In the data rows, zero lies at 4.5, halfway between 4 and 5.
Every row has a hidden score. How much higher is the second row's score than the first row's in each pair? 20 means about the same, 40 much higher and 0 much lower. The score is a weighted sum of the row's numbers plus the product of two more (or one squared), each taken from its middle value.
tensor([4, 6, 5, 3, 4, 5, 6, 7, 3, 7])
tensor([4, 5, 6, 5, 2, 3, 5, 2, 6, 6]): 27
tensor([5, 4, 3, 5, 6, 5, 4, 6, 4, 6])
tensor([5, 4, 5, 5, 3, 5, 5, 4, 5, 5]): 23
tensor([1, 8, 3, 9, 5, 2, 2, 8, 4, 5])
tensor([4, 6, 6, 5, 6, 7, 5, 6, 3, 4]): 11
tensor([5, 6, 5, 4, 4, 5, 6, 4, 6, 5])
tensor([4, 7, 7, 3, 3, 4, 4, 5, 5, 5]): 22
tensor([5, 3, 2, 2, 7, 5, 4, 5, 4, 3])
tensor([3, 5, 6, 7, 2, 2, 4, 4, 4, 5]): 30
tensor([4, 3, 4, 4, 4, 3, 3, 3, 5, 5])
tensor([4, 4, 1, 4, 7, 5, 3, 4, 3, 4]): 15
tensor([5, 2, 4, 5, 5, 4, 5, 4, 6, 4])
tensor([5, 5, 4, 5, 4, 5, 6, 4, 3, 3]): 25
tensor([4, 5, 2, 3, 7, 4, 3, 5, 5, 3])
tensor([3, 4, 2, 5, 6, 5, 3, 6, 4, 4]): 31
tensor([5, 2, 7, 9, 2, 5, 6, 3, 7, 5])
tensor([5, 6, 6, 2, 4, 5, 6, 5, 4, 4]): 3
tensor([6, 3, 6, 3, 2, 4, 6, 2, 6, 5])
tensor([8, 4, 1, 5, 7, 6, 4, 6, 4, 3]): 27
tensor([7, 2, 4, 4, 3, 4, 5, 1, 7, 4])
tensor([6, 1, 6, 0, 4, 9, 7, 0, 7, 3]): 11
tensor([4, 6, 4, 6, 3, 4, 4, 5, 4, 5])
tensor([5, 6, 7, 4, 4, 6, 6, 3, 6, 5]): 6
tensor([7, 3, 5, 6, 2, 3, 5, 2, 6, 5])
tensor([5, 5, 7, 4, 2, 2, 6, 3, 6, 6]): 16
tensor([4, 5, 5, 7, 3, 0, 5, 4, 3, 4])
tensor([6, 1, 5, 4, 4, 5, 5, 3, 6, 4]): 21
tensor([5, 5, 6, 4, 4, 5, 5, 5, 4, 5])
tensor([5, 6, 4, 4, 6, 7, 4, 6, 3, 3]): 23
tensor([4, 3, 5, 5, 3, 2, 4, 2, 6, 5])
tensor([3, 6, 4, 5, 6, 5, 3, 6, 3, 5]): 15
tensor([2, 4, 4, 5, 4, 4, 5, 4, 5, 5])
tensor([3, 9, 5, 5, 4, 4, 6, 5, 4, 4]): 7
tensor([5, 7, 5, 5, 3, 4, 5, 5, 4, 5])
tensor([5, 4, 5, 6, 5, 5, 3, 4, 5, 4]): 25
tensor([5, 3, 4, 4, 5, 6, 5, 5, 6, 4])
tensor([4, 6, 3, 3, 5, 4, 3, 5, 4, 3]): 14
tensor([6, 5, 8, 5, 2, 4, 5, 3, 6, 4])
tensor([2, 7, 3, 8, 5, 3, 4, 8, 4, 3]): 25
tensor([1, 6, 3, 7, 6, 4, 2, 7, 3, 3])
tensor([6, 3, 3, 6, 3, 2, 4, 4, 5, 5]): 17
tensor([4, 3, 5, 5, 3, 3, 5, 3, 6, 6])
tensor([2, 6, 4, 5, 6, 5, 5, 6, 3, 5]): 17
tensor([9, 0, 2, 4, 6, 6, 2, 3, 5, 3])
tensor([6, 1, 4, 4, 5, 4, 4, 2, 6, 4]): 23
tensor([5, 1, 2, 6, 7, 4, 2, 7, 4, 3])
tensor([4, 5, 3, 4, 6, 5, 4, 6, 4, 2]): 14
tensor([5, 6, 5, 3, 6, 4, 4, 7, 3, 5])
tensor([4, 6, 7, 5, 2, 2, 6, 4, 5, 7]): 23
tensor([4, 7, 4, 4, 5, 5, 4, 7, 3, 5])
tensor([6, 6, 4, 4, 7, 6, 4, 9, 3, 5]): 20
tensor([2, 6, 7, 5, 1, 2, 6, 5, 6, 9])
tensor([4, 4, 8, 5, 6, 5, 4, 6, 4, 4]): 23
tensor([6, 5, 3, 3, 6, 5, 5, 5, 4, 4])
tensor([6, 5, 4, 0, 6, 6, 5, 6, 2, 5]): 13
tensor([5, 4, 3, 3, 7, 7, 5, 7, 4, 4])
tensor([4, 4, 5, 5, 2, 1, 4, 4, 4, 5]): 19
tensor([4, 4, 5, 4, 1, 3, 5, 3, 4, 6])
tensor([7, 2, 4, 4, 8, 7, 3, 4, 5, 3]): 33
tensor([1, 7, 5, 7, 3, 2, 3, 7, 4, 6])
tensor([5, 5, 2, 5, 5, 5, 3, 6, 5, 4]): 19
tensor([3, 5, 1, 4, 7, 5, 3, 5, 3, 5])
tensor([4, 5, 6, 6, 2, 1, 4, 3, 5, 6]): 29
tensor([8, 4, 6, 4, 7, 3, 6, 2, 6, 4])
tensor([6, 5, 7, 3, 2, 3, 6, 2, 5, 4]): 18
tensor([3, 5, 2, 4, 6, 5, 3, 5, 4, 3])
tensor([4, 4, 2, 5, 7, 5, 4, 5, 5, 5]): 20
tensor([5, 4, 5, 4, 3, 3, 4, 3, 4, 4])
tensor([4, 5, 4, 7, 4, 3, 4, 5, 4, 6]): 25
tensor([2, 5, 3, 6, 6, 5, 3, 5, 4, 4])
tensor([6, 7, 7, 5, 4, 3, 5, 5, 5, 4]): 8
tensor([4, 7, 5, 7, 3, 2, 5, 5, 5, 6])
tensor([4, 6, 4, 4, 6, 6, 3, 6, 4, 4]): 17
tensor([5, 6, 4, 4, 6, 5, 4, 7, 2, 4])
tensor([2, 5, 2, 6, 6, 5, 4, 4, 4, 4]): 22
tensor([6, 3, 7, 5, 3, 4, 5, 3, 6, 2])
tensor([6, 4, 8, 3, 4, 6, 6, 2, 6, 6]): 21
tensor([5, 2, 5, 5, 3, 4, 4, 1, 6, 5])
tensor([3, 6, 5, 5, 4, 3, 4, 5, 5, 5]): 16
tensor([5, 6, 6, 4, 6, 6, 4, 7, 4, 9])
tensor([3, 3, 5, 8, 2, 2, 5, 1, 5, 6]): 18
tensor([5, 5, 4, 4, 6, 7, 4, 6, 4, 3])
tensor([3, 6, 5, 5, 4, 4, 4, 6, 4, 5]): 20
tensor([5, 5, 8, 5, 2, 2, 5, 4, 5, 4])
tensor([5, 5, 0, 5, 6, 6, 4, 6, 3, 3]): 35
tensor([4, 3, 3, 6, 4, 2, 3, 4, 5, 2])
tensor([4, 7, 7, 5, 2, 4, 6, 4, 5, 7]): 15
tensor([4, 3, 6, 4, 2, 4, 3, 2, 5, 5])
tensor([4, 5, 5, 5, 4, 5, 5, 5, 3, 5]): 20
tensor([2, 5, 7, 4, 2, 4, 5, 2, 5, 5])
tensor([2, 2, 3, 7, 6, 5, 4, 5, 4, 4]): 26
tensor([1, 7, 4, 7, 5, 4, 2, 7, 3, 3])
tensor([5, 5, 4, 5, 6, 6, 4, 6, 4, 5]): 17
tensor([4, 7, 5, 7, 4, 3, 5, 6, 4, 5])
tensor([6, 0, 5, 5, 3, 3, 5, 1, 7, 4]): 24
tensor([6, 3, 4, 5, 3, 4, 5, 2, 6, 4])
tensor([5, 6, 7, 4, 3, 4, 6, 5, 4, 6]): 16
tensor([4, 4, 4, 3, 7, 7, 4, 6, 4, 4])
tensor([4, 5, 5, 6, 2, 2, 4, 4, 6, 5]): 28
tensor([4, 7, 9, 4, 3, 3, 6, 4, 0, 7])
tensor([5, 5, 4, 5, 7, 6, 3, 5, 4, 4]): 31
tensor([5, 4, 5, 5, 6, 6, 3, 7, 4, 3])
tensor([3, 5, 2, 7, 6, 1, 3, 4, 4, 5]): 18
tensor([5, 4, 3, 3, 7, 8, 4, 5, 4, 4])
tensor([5, 5, 5, 3, 6, 5, 4, 5, 4, 5]): 19
tensor([7, 0, 3, 4, 5, 5, 4, 0, 6, 3])
tensor([4, 4, 3, 5, 3, 2, 3, 2, 5, 3]): 21
tensor([4, 5, 3, 5, 6, 4, 4, 6, 4, 3])
tensor([5, 3, 6, 5, 5, 6, 8, 3, 5, 5]): 17
tensor([5, 5, 3, 3, 6, 5, 4, 5, 4, 3])
tensor([2, 7, 6, 9, 2, 1, 4, 5, 5, 7]): 34
tensor([6, 2, 5, 6, 4, 3, 2, 3, 6, 5])
tensor([4, 4, 2, 5, 6, 5, 4, 6, 3, 3]): 4
tensor([5, 4, 5, 3, 6, 7, 5, 6, 5, 3])
tensor([7, 1, 3, 2, 7, 7, 5, 3, 4, 1]): 17
tensor([7, 4, 2, 4, 7, 6, 3, 4, 4, 2])
tensor([4, 2, 3, 6, 2, 0, 3, 4, 4, 5]): 16
tensor([5, 3, 5, 5, 3, 3, 5, 3, 5, 5])
tensor([4, 5, 6, 3, 2, 3, 6, 3, 5, 6]): 15
tensor([2, 9, 5, 5, 4, 4, 4, 7, 7, 5])
tensor([4, 4, 5, 4, 5, 5, 3, 5, 4, 5]): 32
tensor([5, 7, 3, 5, 5, 4, 4, 5, 3, 5])
tensor([7, 3, 8, 1, 5, 9, 7, 1, 7, 4]): 11
tensor([3, 6, 6, 6, 4, 5, 5, 5, 6, 5])
tensor([5, 6, 6, 6, 3, 4, 5, 4, 5, 5]): 21
tensor([3, 4, 6, 6, 3, 1, 4, 3, 5, 4])
tensor([3, 6, 3, 7, 6, 4, 4, 5, 3, 6]): 18
tensor([3, 7, 5, 4, 5, 5, 4, 5, 5, 5])
tensor([8, 5, 6, 1, 1, 8, 9, 2, 5, 5]): 34
tensor([6, 6, 7, 3, 3, 5, 6, 4, 4, 7])
tensor([3, 4, 5, 6, 3, 0, 3, 3, 5, 5]): 34
tensor([7, 1, 5, 6, 5, 6, 5, 1, 7, 3])
tensor([6, 3, 2, 4, 7, 8, 3, 4, 5, 2]): 17
tensor([6, 3, 4, 6, 4, 3, 5, 2, 6, 4])
tensor([6, 3, 4, 3, 5, 7, 6, 3, 6, 4]): 16
tensor([6, 7, 7, 3, 2, 5, 7, 4, 6, 6])
tensor([2, 2, 1, 5, 7, 6, 3, 4, 4, 3]): 25
tensor([2, 5, 2, 4, 6, 4, 3, 4, 4, 3])
tensor([5, 4, 3, 5, 6, 4, 3, 7, 5, 5]): 30
tensor([1, 7, 5, 8, 4, 3, 4, 6, 3, 4])
tensor([4, 4, 3, 6, 4, 2, 4, 4, 5, 4]): 19
tensor([5, 5, 3, 4, 5, 5, 5, 6, 3, 5])
tensor([4, 4, 2, 5, 6, 6, 5, 5, 3, 4]): 24
tensor([4, 5, 3, 4, 6, 6, 4, 7, 4, 2])
tensor([5, 5, 6, 3, 3, 3, 6, 3, 6, 5]): 9
tensor([4, 5, 5, 6, 1, 1, 5, 3, 4, 5])
tensor([5, 1, 4, 4, 7, 7, 4, 3, 4, 4]): 16
tensor([2, 7, 7, 4, 2, 4, 6, 4, 6, 5])
tensor([4, 4, 5, 4, 2, 3, 4, 4, 5, 5]): 26
tensor([6, 4, 3, 4, 7, 6, 3, 4, 5, 5])
tensor([7, 1, 5, 5, 3, 3, 5, 1, 5, 2]): 16
tensor([5, 3, 1, 6, 7, 4, 2, 5, 5, 2])
tensor([3, 5, 3, 6, 5, 3, 1, 6, 5, 3]): 23
tensor([6, 4, 7, 4, 2, 4, 6, 3, 6, 4])
tensor([6, 2, 6, 5, 4, 6, 5, 3, 5, 5]): 21
tensor([5, 6, 7, 5, 0, 2, 7, 5, 7, 5])
tensor([5, 5, 5, 2, 7, 9, 5, 5, 5, 3]): 8
tensor([4, 6, 5, 4, 7, 6, 3, 6, 4, 4])
tensor([4, 5, 6, 4, 2, 3, 6, 4, 5, 5]): 23
tensor([5, 5, 5, 4, 4, 4, 5, 6, 2, 7])
tensor([1, 4, 6, 4, 4, 5, 5, 4, 5, 5]): 29
